0: [166 176 162 096 079 071 132 175 102 117 094 134 144 138 081 149 142 119 122 067 139 114 123 147 135 139 131 150 153 129 161 153]
1: [106 089 108 103 126 150 108 104 151 152 164 151 127 098 147 128 147 113 132 150 139 158 148 105 147 143 125 142 140 125 114 102]
2: [148 161 110 097 120 137 144 127 112 152 114 126 143 149 126 139 138 121 114 128 141 146 149 145 140 144 130 149 152 131 134 126]
3: [165 176 182 149 104 057 162 177 048 066 154 079 051 095 210 133 146 112 179 065 030 111 167 146 185 134 086 059 090 160 103 109]
4: [141 113 119 093 109 103 186 118 082 153 144 070 145 214 089 150 062 120 102 150 140 141 184 099 086 088 130 145 153 135 103 087]
5: [121 139 154 128 109 145 145 104 114 124 088 070 084 143 149 149 106 171 118 126 107 137 105 103 092 070 111 087 104 144 128 115]
6: [118 139 109 148 156 128 105 152 128 105 099 151 135 108 110 149 135 157 173 118 138 106 100 153 144 126 113 125 131 131 141 154]
7: [135 151 106 100 124 136 133 131 114 148 115 138 144 136 128 141 142 131 120 130 141 147 143 150 142 143 129 146 152 134 128 126]
8: [111 118 124 094 107 078 150 126 150 127 169 091 108 150 079 139 111 092 106 150 131 148 176 091 087 137 168 134 153 148 116 097]
9: [114 113 118 159 158 133 132 128 148 142 160 140 146 135 115 141 113 138 158 148 141 155 100 118 148 123 107 139 098 089 097 109]
10: [131 149 112 132 143 137 112 143 106 140 111 143 149 136 116 150 148 117 136 127 142 137 118 151 139 140 130 143 148 133 121 127]
11: [181 141 161 096 079 137 118 117 144 152 119 089 098 137 171 073 053 088 103 144 131 089 170 124 104 085 113 095 127 164 187 142]
12: [147 160 115 111 125 137 128 125 107 149 117 134 147 144 124 149 148 120 119 121 141 148 139 149 136 141 131 148 153 131 124 128]
13: [156 153 108 102 123 065 115 160 092 112 157 131 148 148 120 119 148 100 103 076 137 075 118 085 087 125 158 128 071 072 115 097]
14: [180 140 121 092 107 103 128 104 148 099 168 122 093 095 168 148 094 090 093 116 139 084 149 119 093 086 124 144 124 106 121 124]
15: [132 147 106 105 129 127 127 146 114 139 113 141 146 132 121 144 145 133 123 126 141 143 133 150 146 142 125 144 153 137 137 135]
16: [102 113 169 166 127 145 106 109 127 115 162 111 067 076 165 074 139 121 132 142 059 140 143 106 089 139 170 090 118 157 103 121]
17: [143 158 111 114 129 133 124 140 108 145 112 138 149 139 119 148 147 120 122 121 142 145 134 151 144 143 127 144 153 135 130 129]
18: [104 104 104 115 136 148 121 112 147 119 093 136 141 132 128 131 146 159 120 147 141 116 104 126 123 115 123 122 108 115 121 125]
19: [117 135 106 158 165 118 105 162 146 110 121 148 143 123 108 148 117 135 151 123 142 139 101 152 161 140 109 129 138 137 136 161]
20: [110 092 104 122 140 151 110 100 149 152 167 152 142 118 132 138 130 171 133 153 129 159 134 140 148 146 127 148 112 093 122 141]
21: [109 094 168 161 123 152 107 104 152 152 167 089 076 111 172 110 149 100 087 154 068 126 141 082 095 152 175 086 092 134 103 103]
22: [128 110 130 152 143 140 149 112 146 139 153 082 086 132 170 133 141 109 102 136 097 155 131 096 088 125 161 113 130 143 139 123]
23: [164 129 109 109 128 151 121 111 154 152 165 147 124 099 149 150 147 113 107 144 142 093 123 081 130 120 119 148 103 082 108 091]
24: [104 125 148 161 138 135 105 113 120 092 129 102 075 097 145 104 148 149 128 135 056 161 151 108 086 126 162 089 121 160 117 127]
25: [118 131 105 134 150 145 110 132 135 131 104 150 147 127 113 144 143 129 158 139 141 122 111 153 139 137 127 148 142 122 112 133]
26: [127 143 105 101 127 126 129 145 115 139 113 141 144 129 123 141 144 139 124 129 140 143 134 150 147 140 122 147 152 135 141 136]
27: [107 088 149 114 103 136 180 132 105 126 147 149 123 100 140 112 141 134 140 145 133 161 105 127 123 137 139 143 144 130 124 145]
28: [098 088 131 127 124 149 109 100 137 139 152 152 146 120 115 149 132 171 118 150 140 153 159 143 134 140 134 149 147 127 096 095]
29: [178 140 151 094 086 096 164 105 129 094 159 095 114 151 153 136 089 087 107 124 134 114 123 137 101 087 116 141 140 125 176 169]
30: [115 109 104 121 144 152 122 108 151 145 126 141 149 134 129 142 146 119 123 149 141 142 123 145 117 142 149 147 139 120 110 126]
31: [107 120 105 143 157 146 105 149 149 108 097 147 136 118 121 149 143 157 149 138 139 119 102 146 141 127 116 114 112 126 142 148]
32: [181 187 152 160 135 069 113 117 146 075 151 140 148 136 059 097 071 168 129 067 136 160 105 152 145 109 097 138 153 142 160 185]
33: [103 095 110 157 162 140 115 138 150 096 130 146 133 115 127 149 143 165 112 152 135 140 105 131 147 126 112 107 099 120 183 171]
34: [103 099 109 119 134 150 106 117 152 142 122 151 147 126 130 132 146 121 147 151 141 138 122 147 132 147 141 148 145 124 109 124]
35: [104 106 130 111 114 145 104 113 151 136 140 145 148 131 114 109 147 182 149 150 139 154 120 148 171 149 109 146 136 118 182 183]
36: [128 149 116 151 153 126 104 159 115 108 097 146 132 114 110 147 140 151 161 106 138 106 101 151 146 125 111 122 135 142 148 156]
37: [113 126 161 134 108 144 137 106 098 153 133 070 105 170 158 142 117 108 115 135 101 160 102 100 090 131 163 130 126 123 104 088]
38: [121 130 105 129 146 147 112 121 138 134 113 147 146 127 125 147 145 125 139 142 141 130 115 151 125 141 142 145 144 127 109 130]
39: [112 107 106 101 124 147 128 102 147 151 133 141 146 134 133 128 148 116 130 152 141 143 141 141 116 144 150 150 151 128 102 116]
40: [108 099 126 110 116 151 108 106 147 130 127 148 146 125 130 123 145 121 159 150 140 122 139 151 130 150 144 140 151 138 111 135]
41: [144 130 147 131 118 111 135 108 144 149 168 072 108 169 159 150 122 087 092 109 077 093 127 118 096 151 175 087 070 110 104 089]
42: [103 087 108 094 119 125 158 100 151 135 087 102 147 178 133 086 094 168 095 151 141 123 115 090 113 111 126 120 089 098 107 093]
43: [130 152 117 149 151 122 105 158 104 109 099 146 135 114 105 147 141 149 161 105 138 108 101 152 144 127 114 127 139 141 140 150]

[126 131 120 103 116 148 150 105 110 133 084 079 141 201 120 142 114 145 101 129 140 115 112 096 113 090 109 131 124 121 119 110] 42 5 18
[157 134 108 154 162 151 180 105 149 153 126 136 133 122 049 065 053 081 092 100 123 094 109 085 086 110 148 088 073 112 134 112] 42 9 18
[132 110 126 140 137 140 187 105 144 136 155 113 112 129 069 066 044 100 114 087 134 111 101 093 098 135 159 109 071 089 098 086] 42 9 41
[105 088 114 101 119 141 113 100 149 153 146 142 144 131 128 115 147 127 105 153 134 154 146 141 112 147 155 146 145 128 107 114] 39 30 34
[103 121 108 147 157 132 108 147 145 133 121 143 148 133 110 149 135 155 154 144 141 154 105 148 154 146 120 136 125 115 098 121] 25 38 19
[134 145 161 122 101 149 165 127 078 152 100 073 138 206 122 149 080 115 097 123 139 159 125 114 109 133 147 141 118 107 102 089] 37 4 2
[111 122 104 123 143 145 109 118 142 125 097 153 147 120 116 133 145 136 168 141 141 113 113 151 138 137 127 147 139 120 102 126] 25 38 34
[118 122 105 102 125 149 131 112 136 151 125 140 145 134 132 131 146 124 126 148 141 146 139 146 126 142 142 148 152 134 112 118] 39 30 34
[152 127 132 159 147 139 153 114 151 154 167 142 146 133 124 128 099 108 135 153 140 105 102 086 131 089 095 146 088 069 099 100] 9 23 18
[107 112 105 133 148 147 104 126 153 119 105 147 149 128 118 135 135 138 159 148 142 119 106 152 135 145 136 143 132 117 120 145] 25 38 34
[137 141 188 120 075 121 187 099 102 145 168 129 135 135 141 121 109 098 100 116 139 145 109 086 133 144 136 150 137 114 145 116] 27 37 2
[106 121 106 156 165 130 103 167 145 100 116 150 122 094 125 144 126 161 154 131 132 133 105 148 135 131 124 104 116 139 154 165] 31 6 19
[107 093 114 093 111 084 159 123 135 151 090 069 144 214 135 107 055 149 101 151 133 150 161 098 093 135 164 142 069 055 105 102] 42 4 37
[114 125 193 112 067 090 179 108 150 153 162 092 109 149 088 118 138 095 105 145 134 157 169 097 120 121 128 136 148 140 151 120] 8 27 29
[108 089 140 106 102 145 124 102 145 140 151 141 149 137 130 103 147 144 120 144 139 157 123 129 118 148 155 146 132 112 129 136] 39 40 30
[181 142 133 104 105 136 107 102 133 147 128 085 134 184 134 150 080 128 102 132 135 144 112 114 098 118 144 136 132 123 110 099] 37 2 12
[141 157 117 148 150 112 179 125 086 133 168 080 070 115 177 149 120 089 097 075 041 097 184 122 173 140 102 059 101 173 141 114] 3 41 22
[108 113 110 138 149 136 119 136 143 147 159 153 144 118 129 148 129 135 153 149 140 154 103 120 142 136 123 144 118 101 107 108] 9 34 20
[108 093 161 145 116 062 124 118 148 072 150 122 143 154 121 136 063 097 146 149 103 115 181 082 101 109 134 137 080 072 217 200] 29 33 14
[103 104 114 145 151 142 105 137 151 116 128 147 145 123 118 138 125 160 157 152 142 137 101 153 156 146 120 134 124 116 146 163] 31 19 25
[101 110 128 153 146 146 109 139 141 102 126 123 099 101 141 133 146 153 139 138 101 159 118 112 104 122 142 092 100 139 133 137] 24 31 33
[115 096 109 092 116 122 162 111 148 155 120 102 144 177 132 105 121 111 093 154 140 141 159 099 097 141 166 146 147 130 101 097] 39 8 30
[113 121 107 125 142 150 115 122 141 110 090 132 137 132 120 145 148 162 127 132 140 109 102 130 128 111 113 117 114 125 133 135] 18 31 25
[131 134 189 127 082 088 178 109 133 098 167 087 068 104 191 148 120 094 132 109 049 082 171 139 179 148 102 076 082 133 101 092] 3 41 21
[110 127 192 102 061 134 152 122 119 145 166 093 114 153 114 107 121 104 113 124 139 119 131 110 107 083 107 124 137 139 196 148] 29 11 27
[149 159 191 134 085 061 182 134 084 066 156 086 058 096 205 135 132 149 153 092 035 093 172 152 190 124 073 073 071 127 139 129] 3 5 24
[108 090 175 112 081 144 126 103 145 142 167 147 142 121 134 094 148 148 136 141 141 153 139 139 146 141 124 145 146 129 183 176] 35 27 40
[105 095 105 118 137 150 107 106 148 153 144 148 143 122 134 142 145 115 131 153 140 161 126 106 135 147 137 152 134 109 098 092] 1 34 30
[182 149 109 167 171 139 111 143 142 124 143 143 127 111 133 111 133 094 104 143 141 077 119 091 128 037 053 144 095 079 116 096] 23 9 14
[137 120 144 105 098 151 104 101 146 154 167 143 127 107 148 137 136 110 095 150 142 078 121 081 105 126 146 137 128 117 117 097] 23 1 39
[120 138 111 145 154 138 105 144 122 129 107 148 146 126 112 150 142 132 151 127 141 127 106 149 141 141 128 136 138 129 119 132] 25 10 38
[164 133 139 161 144 142 161 107 149 150 159 143 144 131 129 115 101 100 129 152 139 082 102 083 123 070 083 147 087 066 104 097] 23 9 18
[105 090 134 105 107 148 114 104 147 131 124 148 147 129 126 092 146 181 123 141 140 143 109 127 143 140 124 136 106 097 153 146] 35 18 20
[179 152 104 140 155 151 165 128 150 152 127 135 145 141 120 070 085 092 106 147 139 083 116 082 131 040 053 145 076 059 109 093] 23 9 42
[109 089 141 093 093 131 153 102 149 151 131 126 140 145 133 105 124 118 117 151 136 115 167 107 109 143 156 134 147 140 101 095] 39 40 30
[106 088 131 168 155 064 107 141 118 068 138 123 130 135 088 150 100 190 136 153 109 158 167 131 131 149 144 101 112 140 174 195] 33 19 31
[128 137 132 140 135 133 184 100 125 143 168 069 078 137 155 148 114 083 121 116 066 134 177 121 151 145 123 076 114 165 102 087] 22 41 37
[166 165 175 142 105 058 154 179 094 069 168 068 051 108 207 144 139 089 156 079 053 081 161 143 158 135 107 053 086 162 106 105] 3 41 24
[137 111 148 122 110 145 154 102 098 119 145 138 144 136 133 097 045 149 095 143 137 088 188 104 155 131 108 088 129 170 162 126] 11 2 7
[108 119 104 137 154 144 106 141 151 124 102 149 146 127 117 134 135 142 161 145 141 119 104 153 153 142 119 139 129 117 119 144] 25 31 38
[151 127 116 147 150 136 146 126 151 152 168 146 144 127 130 138 108 109 142 153 140 110 102 087 131 104 105 149 096 076 102 096] 9 23 30
[112 106 146 109 102 144 113 120 149 123 128 148 146 125 131 131 147 126 166 147 133 113 157 150 144 146 130 136 150 143 122 133] 40 34 39
[110 091 148 094 087 134 149 102 152 150 128 126 143 149 131 104 123 112 117 155 135 111 171 108 114 146 155 131 148 146 107 098] 39 40 30
[104 108 179 098 069 099 176 115 132 153 164 112 140 160 117 078 125 108 105 137 141 135 159 107 105 136 154 141 143 131 130 115] 8 27 39
[104 087 141 095 093 128 143 101 148 153 117 137 140 131 139 071 111 127 107 147 140 123 156 114 132 146 139 142 139 126 116 111] 39 40 1
[118 098 121 095 109 123 165 101 145 154 135 105 144 174 127 111 104 103 101 153 140 135 172 116 114 135 146 136 152 143 103 094] 39 8 2
[123 116 112 136 145 107 105 113 099 152 120 118 106 114 094 063 147 101 100 155 098 082 163 083 096 141 164 056 150 221 149 118] 24 16 22
[179 141 108 155 164 151 167 126 151 150 131 136 145 138 129 070 114 091 103 149 128 075 113 084 120 032 055 144 093 076 121 101] 23 9 18
[184 142 142 166 144 150 174 105 150 152 123 137 148 142 130 066 113 088 096 130 112 108 103 083 100 043 081 148 090 071 184 149] 29 23 18
[179 142 125 158 152 146 146 104 148 119 127 153 125 098 138 110 145 099 102 137 141 074 137 103 139 055 059 147 083 064 101 090] 23 14 9
[181 142 147 164 139 149 173 102 147 148 125 142 148 136 129 066 108 095 103 131 128 090 105 085 105 042 077 150 077 054 167 137] 23 29 9
[100 116 106 150 161 132 114 145 147 123 125 145 146 130 112 150 119 148 186 137 141 136 101 149 151 146 125 141 122 110 111 130] 25 19 31
[107 113 151 155 131 148 104 117 138 106 137 101 085 113 148 111 148 140 118 146 072 160 135 096 086 126 163 080 105 153 118 123] 24 16 22
[103 090 104 096 122 139 178 112 151 134 164 100 113 142 156 130 096 100 101 154 141 139 163 086 101 146 166 148 150 128 110 095] 8 39 22
